In the rows, zero is written as 128.
One turn moves every row onto another: examples first, then more rows asked
z_400: [ 94 139 127 138 147 126 118 140 139  89 123 172 124  94 131 116 115 131
 116 100 103  95 112 132 119 118 134 137 138 158 127 123]
z_850: [162 140 128 128 126 151 153 110 142 133 135 128 156 124 156 148 116 144
 138 150 119 126  70 133 155 115  93 109 126 144 128 145]
z_3: [190 107 114 106 121 136 140 106 136 134 130 115 153 101 132 149 137  95
 122 114 107  98 146 134 138 111 144 106 125 134 128 148]
z_587: [131 118 137 112 150 160  91 126 150 144 150 107  90 117 153 125 113 138
 155 130 163 106 103 146 137  87 105 120 125 100 118 122]
z_84: [109 110 108 115 132 147  88 120 119 118 155 122 103 148 172 118 144 126
 138 132 164 128 127 160 114  85 116  96 130  98 136 116]
z_214: [138 125 133 162 132 121 141 139 135 115 107 109 136 151 159 124 137 113
 148 155 144  59 115 141 144 133  85 116 126 113 148 146]
z_685: [154 104 142 147 133 135 117 138 136 118 132 127 182 154 150 118 159  93
 148 129 113 138  93 111 152 129  87 111 126 125 151 133]
z_354: [133 132 124 174 141 135 125 142 139 108  94 123 123 137 160 130 129 120
 146 127 137  51 104 139 147 132  92 113 131 122 129 131]
z_388: [143 101 122  99 148 114 145 102 115 115 139  70 153 146 145 124 143 107
 132 145  95  97 121 105 134 130 129 135 123 124 121 130]
z_969: [104 142 115 113 116 123 111 101 136 147 126 122 131 131 113  86 111 172
  97 128 116 124  94 138 148 118 139 134 124 132 138  95]
z_85: [136 125 119 175 140 111 118 144 138 118 111 122 129 144 168 136 155 105
 153 134 130  61 125 134 142 136 100  96 127 113 137 140]
z_32: [145 123 103 109 112 132 159  97  97 115 105 123 160 101 133 117 124 105
  90 122 119 106 107 118 122 115 132 111 121 122 136 138]
z_45: [126 126 124 162 139 146 118 123 142 123 113 136 128 145 180 151 114 112
 130 143 116  65 125 160 120 120 110  74 145 139 134 141]
z_506: [141 103 155  89  83 147 123 101 118 142 104 123 145 131 143 106 123 137
 158 133 136 122 119 120  99 116 112 149 130 134 178 126]
z_78: [140 114 153  90  93 149 123 113 116 145 121 105 153 138 141  86 120 137
 164 127 141 131 130 126 108 110 105 153 113 128 155 117]
z_431: [152  91 135 124 110 118  72 129 144 148 137 130 127 146 137 110 145 103
 153 115 132 147 183 136 111 140 126 127 112 141 148 129]
z_239: [155  88 141 113  97 122  75 120 140 143 130 140 133 155 145 127 154 108
 153 115 122 128 171 138 109 135 134 122 136 145 167 121]
z_81: [123 122 134 132 137  87 119 136 150 108 172 145 135 128 135 142 158 114
 146 135  93 108 167 147 114 122 142 114 134 144 140 144]
z_522: [114 121 135 108 111 108 138 145 145 141 143 139 154 100 132 120 166  95
 157 147  89 108 137 117 130 120 108 135 134 129 163 143]
z_740: [105 118 112 128 149 122  81 138 132 158 145 132 101 105 165 109 141 109
 141 131 157 125  96 117 126  96 107  98 109  95 128 131]
z_389: [127  98 113 120 161 134 132 104 124  99  97  93 116 119 136 122 104 112
 109 135 107  99 100  98 135 148 127 150 120 141 112 136]
z_161: [143 134 128  94 113 105 110 120 156 190 166 115 153 124 145  88 133 128
 146 144 125 129 137 131 150 120 125 124 103 149 135 134]
z_195: [141 138 133  99 115  81 111 116 152 178 159 126 150 128 149  96 146 141
 146 142 121 108 113 116 155 127 139 126 110 147 143 131]
z_426: [ 97 152 114 105 115 132 120  96 122 139 134 117 128 133 141  85 102 174
 118 135 139 125 103 134 127 125 128 132 107 144 120 100]
z_305: [140 127 120 133 137  99  78 112 173 148 141 140  89 121 135 128 118 154
 133 121 126 106 129 132 149 149 154 122 115 167 120 124]
z_114: [116 102 125 128 105 148  76 117 123 117  85 164 112 126 144 109 114 127
 121  95 133 125 122 121  99 140 128 135 135 152 159 106]
z_51: [122 134 159 101 125 117 166 124 140 110 142 128 147 103 126 118 115 137
 148 160 111  97 116 136 115 105 115 152 130 142 154 157]
z_455: [158 111 100 128 130 137 126 101 127  94 113 132 123 122 120 144 113 100
  76 113 125 106 147 151 130 135 145 110 130 141 123 132]
z_347: [130 101 117 128 126 142  83 122 123 118  90 142 108 125 147 112 119 150
 132  80 117 138 116 127  95 115 137 158 131 147 146 113]
z_716: [169 125 117 147 133 122 122 113 156 120 162 136 143 162 149 162 139 118
 117 155 118 140 123 158 156 135 107  93 128 147 127 145]
z_725: [121 113 119 111 139 154  83 146 137 146 139 143 122 115 170  88 129  97
 128 118 165 125 103 146 141  79  99 117 128 112 140 129]
z_649: [142 126 126 103 114  97 111 115 163 193 145 113 141 115 118  98 132 140
 132 153 106 133 117 126 152 116 138 127 113 131 152 140]
z_730: [134 105 135 154 134 156 128 109 118  74 116 114 144 169 138 137 133 140
 138 141 128 133  88 128 129 135  93 113 130 120 137 117]
z_976: [145  93 111 124 168 114  99 127 142 117 130 104 136 132 144 126 139  81
 114 109  89  99 133 107 154 143 138 131 128 147 109 128]
z_704: [116 112 123 135 131 141 106 135 165 106 126 147  92  99 119 161 139 123
 155 120  90  97 153 140 126 135 131 133 148 149 131 126]
z_446: [114 116 127 117 144 121  89 129 139 133 164 113 103 151 148 104 126 110
 116 156 173 126 123 158 133 103 101 115 123  92 135 124]
z_801: [161  87 134 169 150 152  98 129 154 102 108 136 118 132 136 154 130 112
 154 129 119 137 104 113 140 147 101 112 125 142 133 149]
z_262: [153  88 123 120 118  98  81 127 133 143 127 137 128 148 149 116 155 114
 142 108 110 155 160 132  98 122 137 144 122 139 165 141]
z_951: [ 81 135 131 114 115 138 146 126 126  84 121 135 132 130 116 113 126 131
 113 144 109  98 121 147 124 127 106 155 148 129 151 106]
z_700: [128 118 105 133 131 110  79 103 164 156 138 125  91 121 113 133 129 163
 121 129 104 131 137 140 139 132 162 110 120 141 127 116]
z_476: [150 103 145  93 108 130 122 114 120 133 113 110 144 148 143  93 121 142
 138 124 126 140 122 139 101 102 113 179 128 133 173 130]
z_709: [118 135 132 152 132 146 132 130 130 127 108 137 150 145 180 125 103 106
 114 152 125  64 107 157 128 115  94  88 144 138 146 140]
z_270: [135 125 133 150 131 132 131 129 141 144 116 133 143 134 183 143 118  98
 138 161 116  71 120 147 124 117 100  78 138 137 149 166]
z_181: [132  98 124 112 136 150  96 124 144 141 135 123  83 109 161 124 118 117
 152 155 173 132 120 149 119  91 104 113 119 109 143 161]
z_897: [107 109 118 136 115 149  82 117 114 119  92 142 106 119 139  99 110 140
 133  91 141 137 130 119  94 140 127 135 113 143 132 106]
z_882: [129 141  96 164 138 133 120 117 132 112 126 164 138 130 158 143 127 128
 100 128 121 139  79 129 147 136 108  88 123 148 119 129]
z_359: [125 125 104 134 131 116  75 112 161 154 138 135  85 120 138 122 112 147
 130 127 130 133 149 138 133 150 147 113 103 164 110 129]
z_82: [102 149 124 112 118 102 119  94 130 128 132 125 118 141 136  93 106 177
 110 143 139 105  90 128 136 141 138 138 115 147 136 105]

z_716 moves to z_685
z_446 moves to z_725
z_3 moves to z_388
Now these:
z_347 moves to z_700
z_82 moves to z_114
z_426 moves to z_897
z_51 moves to z_951
z_270 moves to z_214

One turn moves every row onto another: examples first, then more rows asked
z_444: [ 93 112  91 145 121 152 139 153 143 135 129 114 127 151 149 140 156 107
 110 160 143 121 172 113 132 110 120  71 134 117]
z_326: [ 88  96  88 149 107 156 165 151 114 144 113 175 139 154 126 123 117 109
 143 152 121 135 128 173 127 136 139  58 178 141]
z_256: [ 76 134  80 126 146 183  78 138 163  87 153 155 126 162 128 140 142 103
 114 182 139 145 118 133 124 131 132 151 142 139]
z_142: [ 82 137  91 142 156 180  85 137 162  72 154 151 121 175 139 127 146  88
 117 172 137 143 123 134  95 132 127 137 135 129]
z_678: [106  89  52 182 140 167  94 184 110 133 131 154 140 137 149 120 102 104
 140 146 181 106 106 156 129 153 151 132 128 126]
z_44: [ 83 130  80 123 148 171  67 149 171  79 157 126 132 157 124 134 132 100
 115 183 130 130 120 145 107 113 109 122 150 125]
z_37: [ 85 102 103 151  99 154 158 155 110 150 114 168 130 150 130 123 112 118
 148 154 131 134 123 168 112 124 132  53 175 142]
z_121: [ 80 100  91 146  92 148 153 156 113 148 114 158 115 146 126 129 112 117
 147 161 141 114 116 162 110 123 136  39 170 143]
z_701: [ 85 122  73 125 147 183  82 136 189  93 147 142 126 157 122 139 144 102
 117 184 139 131 122 127 117 128 122 132 142 133]
z_465: [ 88 121  51 164 143 176  98 159  94 114 164 194 115 146 104 120 130  78
 143 157 164 125 108 155 105 173 154 130 123 140]
z_404: [ 89 100  96 160 107 157 165 150 118 141 108 175 132 159 129 115 116 103
 150 148 128 130 121 169 105 138 134  48 171 141]
z_271: [ 71 144  94 132 141 172  67 148 154  78 160 140 117 161 129 129 129 102
 119 182 143 138 107 143 101 117 115 137 143 135]
z_30: [ 92 126  93 133 159 181  84 141 173  82 154 135 124 168 140 135 146 102
 120 180 139 133 137 126  95 117 115 124 139 121]
z_243: [ 91  93  80 142 107 156 166 145 108 145 114 168 129 148 132 137 125 111
 138 161 127 126 139 158 134 129 153  52 173 135]
z_965: [ 76 112  61 146  98 149 123 153 182 142 110 118 121 145 110 125 141  96
 118 165 150 107 123 123 132 129 119  65 132 143]
z_240: [ 93  96  85 158 111 152 165 148 116 128 111 160 129 161 129 117 122  90
 143 153 124 115 128 170 104 136 145  34 167 129]
z_172: [112  88  63 188 143 169  98 183 101 130 132 154 141 145 161 118 107 102
 140 142 182 108 115 151 118 152 149 131 123 119]
z_540: [ 87 128  63 154 141 167  89 170  67 111 177 180 120 139 114 129 121  92
 136 157 160 131 117 166 115 152 146 128 134 133]
z_417: [ 86 131  77 167 142 173  95 168  78 121 170 185 103 144 121 123 131  96
 147 157 178 125 117 146  89 153 144 125 119 134]
z_837: [108  92  57 185 139 164  90 189 100 125 136 148 145 141 153 116 100 102
 139 143 176 104 107 163 119 146 145 129 128 124]
z_303: [ 85 112  65 147 116 137 119 162 145 104 131 101 146 151 123 117 138  78
 105 156 114 112 141 158 135 121 111  54 147 117]

z_44 moves to z_30
z_121 moves to z_240
Now these:
z_404 moves to z_326
z_417 moves to z_465
z_965 moves to z_303
z_271 moves to z_142
z_172 moves to z_678

One turn moves every row onto another: examples first, then more rows asked
z_374: [172 109 133 132 151 116 116 105 148  98 151 157 155 120 116 155 140 175
 128  94 136]
z_147: [190 112 150 120  99 152 135 122 104 108 124 157  99 142  96 115 128 153
 134 112 141]
z_269: [176 129 120 133 106 155 166  94 123 111 132 169 121 145  90 152 142 120
 146  99 119]
z_104: [164 135  80 164  63 142 124 138 135 126 145 139 139 126 126 145 172 133
 145 107 127]
z_671: [157 116 149 129 115 147 132 175 167 135 126 159 171 149 154 128 170 129
 132 120 119]
z_226: [189 124 144 148 110 129 105 122 160  88 158 137 150 114 165 137 123 141
 120 109 129]
z_100: [159 120 171  72 120 139 108 145 126 109 139 144 137 139 150 131 119 112
 115 102 120]
z_814: [152 128 114 149 117 128 142 148 137 133 150 136 171 130 148 170 178 109
 118  81 108]
z_209: [160 114 107  89 131 142  85 152 121 101 143 140 110 146 141 144 170  96
 149 107 116]
z_895: [154  94 131 129 103 141 100 191 146 164 130 130 157 130 127 122 152 124
 130 121 120]
z_769: [202 119 126 146 110 127 101 137 104 119 163 111 126 113 137 139 126 175
 124  97 125]
z_278: [179  96 149 149 110 128 157 131 122 141 169 110 126 114 106 148 131 164
 149 114 120]
z_175: [181 111 155 118 108 149 129 120 116 105 127 171 109 128  78 119 127 146
 136 108 144]
z_906: [141 134  79 153  86 144 122 128 146 124 139 163 157 127 106 151 176 141
 149 102 128]
z_143: [152 106 107 126 134 139  70 126 131 124 144 133 153 133 132 136 111 177
 123 106 127]
z_257: [152 100 158  70 121 130  99 141 123 121 132 134 131 143 140 133 115 112
 113 106 124]
z_968: [165 124 116  97 108 143 120 144 127 115 147 135 124 132 161 150 133  66
 134 101 115]
z_945: [178 126 107 133  90 164 139 117  94 137 140 144 111 131  76 144 127 124
 144  97 113]
z_528: [160 123 138 114  99 132 131 158 140 150 139 161 159 126  80 137 180 172
 151 110 121]
z_287: [170 116 143 144 104 156 130 101 126 122 133 139 129 155  68 150 139 121
 129 104  86]
z_800: [191 110 140 131  72 116 151 156 139 144 137 131 132 135 116 134 182 156
 146 123 123]
z_474: [133 108 120 114 123 155  87 166 147 130 164 135 144 111 147 126 119 142
 161 128 133]
z_879: [147 107 131 121 121 145 120 149 165 107 157 139 139 133 182 131 134 137
 160 135 135]
z_824: [159 117 153 136 135 144 160 125 126 132 165 144 148 127 102 151 139 187
 154 104 116]
z_527: [142 117  96 144 117 132 120 158 117 155 147 122 166 130 131 167 167 119
 118  81 108]
z_223: [178 128 145 147  96 163 132 106 116 121 135 134 125 161  81 146 140 125
 128 104  81]
z_993: [135 126 103  78 135 157 107 140 121 125 138 155 143 144 139 153 132  93
 138  93 114]
z_654: [165 125 118  91 131 144  88 154 128  92 150 150 118 136 139 144 171  89
 149 104 115]

z_906 moves to z_527
z_945 moves to z_968
Now these:
z_474 moves to z_278
z_143 moves to z_769
z_223 moves to z_654
z_528 moves to z_895
z_257 moves to z_147

